Each row has a name. Each question is about the rows just above it.

Columns, left to right: T R S Q F K X P V
(86): [115 122 126 146 153 122  89  94 121]
(91): [153 157 124 100 115 110 145  93 150]
(67): [125 165 124 100 115 110 146 162 138]
(94): [132 132 135 165 110 129  86 100 134]
After [124 100 115 110 146], its row goes on with
[162 138]
Which column holds [122 157] top down?
R
Move every entry of [153 122] by -1 step of 1.
[152 121]
After [125 165], its row goes on with
[124 100 115 110 146 162 138]

Columns, left to right: C U J D Y A
(64): [119 170 196 113 112 147]
(113): [ 86 143 128 136  77 139]
(12): [176 144  97 124 170  84]
(112): [156 151 127 136 158  76]
Which column holds this, read top down? [139  84]
A
Shift each entry of [77] by -1 times 1:
[76]
Which column holds this, read top down? [ 86 176]
C
Which column holds [ 77 170 158] top down?
Y
The rest of the row after [128 136]:
[ 77 139]
Move every entry of [119 170] by +1 step of 1.
[120 171]

Columns, left to right: Z N M H B G
(20): [103  95  93 186 151  90]
(23): [ 98  95  93 186 152  90]
(54): [151  56 191 175 112 155]
(40): [103  95  93 134  76 116]
(89): [ 65 149 133 156 134 125]
Move every entry of [95] by +1 step of 1.
[96]
[186 152] with -1 step of 1 on every entry:
[185 151]
[191 175 112] with -1 step of 1 on every entry:
[190 174 111]
Shift each entry of [134  76] by -1 times 1:
[133  75]
After [133 156 134], its row goes on with
[125]

Columns, left to right: Pivos gib vuge bomak
(73): [135 122 108 104]
(5): [163 100 142 164]
(55): [ 76 134  83 104]
(135): [ 99 132  93  97]
(90): [125 161  95 176]
(145): [163 100 151 164]
(129): [ 90 162  95  85]
(93): [191  89 141 136]
After [162  95], its row goes on with
[85]
[122] with -1 step of 1 on every entry:
[121]
Shift each entry of [ 76 134  83] by -1 times 1:
[ 75 133  82]

Columns, left to right: mogu Gup bur zum fipo tud marum Tuvir Ragov
(17): [173  86 130 113  82 166 139 177 135]
(186): [163 147 107 134 164 139  86 128 111]
(100): [187 138 163 114 115 125  92 156  75]
(123): [111 139 163  99 141 118 142 103 148]
(122): [ 91  94  62 175 143  78 134 116 133]
(30): [102  95 141 123  71 142 139 192 137]
(152): [137 143 156 110 169 136  90 148 120]
(188): [123 136  61 140 121 130 152 178 186]
(143): [126 174 116 121 157 150 105  97 136]
(21): [173  86 130 113  82 166 139 177 141]
(14): [136 131 106 141 147 100 146 158 151]
[111  91] is in which column, read top down?
mogu
[116] with +1 step of 1 on every entry:
[117]
[169 121 157  82] is in which column, read top down?
fipo
After [141 123  71], its row goes on with
[142 139 192 137]
Which column holds [135 111  75 148] top down?
Ragov
Go on from [139 163] to the end of its row.
[ 99 141 118 142 103 148]
[110 140 121 113 141] is in which column, read top down?
zum

Columns, left to right: sisu Gezug dotap pomom Kati Lok mebi Fopa bek
(45): [110  91 133 125 158 134 149 130 103]
(16): [144 124 151  79 158 135 136 112 171]
(117): [136 192 133 171 136 135 135 158 172]
(70): [128 127 125  80 158 126 146  39  55]
The rest of the row after [ 80 158]:
[126 146  39  55]
The rest of the row after [135 135]:
[158 172]
Which column holds this, read top down? [144 136]
sisu

Columns, left to right: busu lifip zuza zevom Vofam gat Mogib Gogu vodi tobip
(101): [128 170 145 210  43  77 113  69 160 187]
(95): [122 151 167 102 102 121 152 149  96 159]
(7): [122 169 145 210 102 121 153 123 162  54]
[128 122] is in which column, read top down?
busu
[153 123] with +1 step of 1 on every entry:
[154 124]
After [121 152], its row goes on with
[149  96 159]
After [169 145], its row goes on with
[210 102 121 153 123 162  54]
Which column holds this, read top down? [159  54]
tobip
Go on from [170 145 210] to the end of its row.
[ 43  77 113  69 160 187]

Columns, left to right: digun Dase dini tuku nez
(111): [103 191  81 165  80]
(107): [ 77 163 106 171 136]
(32): [ 78 163 106 171  79]
(87): [ 77 162 106 171 136]
(29): [172 189  89 156  79]
The rest of the row after [ 81 165]:
[80]
Shift each entry of [106] by -1 times 1:
[105]
Move every entry of [ 77 163 106] by +1 step of 1.
[ 78 164 107]
Whose row is [ 77 162 106 171 136]?
(87)
[171] with -1 step of 1 on every entry:
[170]
Go on from [ 77 163 106 171] to the end of its row.
[136]
The row with [103 191  81 165  80] is
(111)

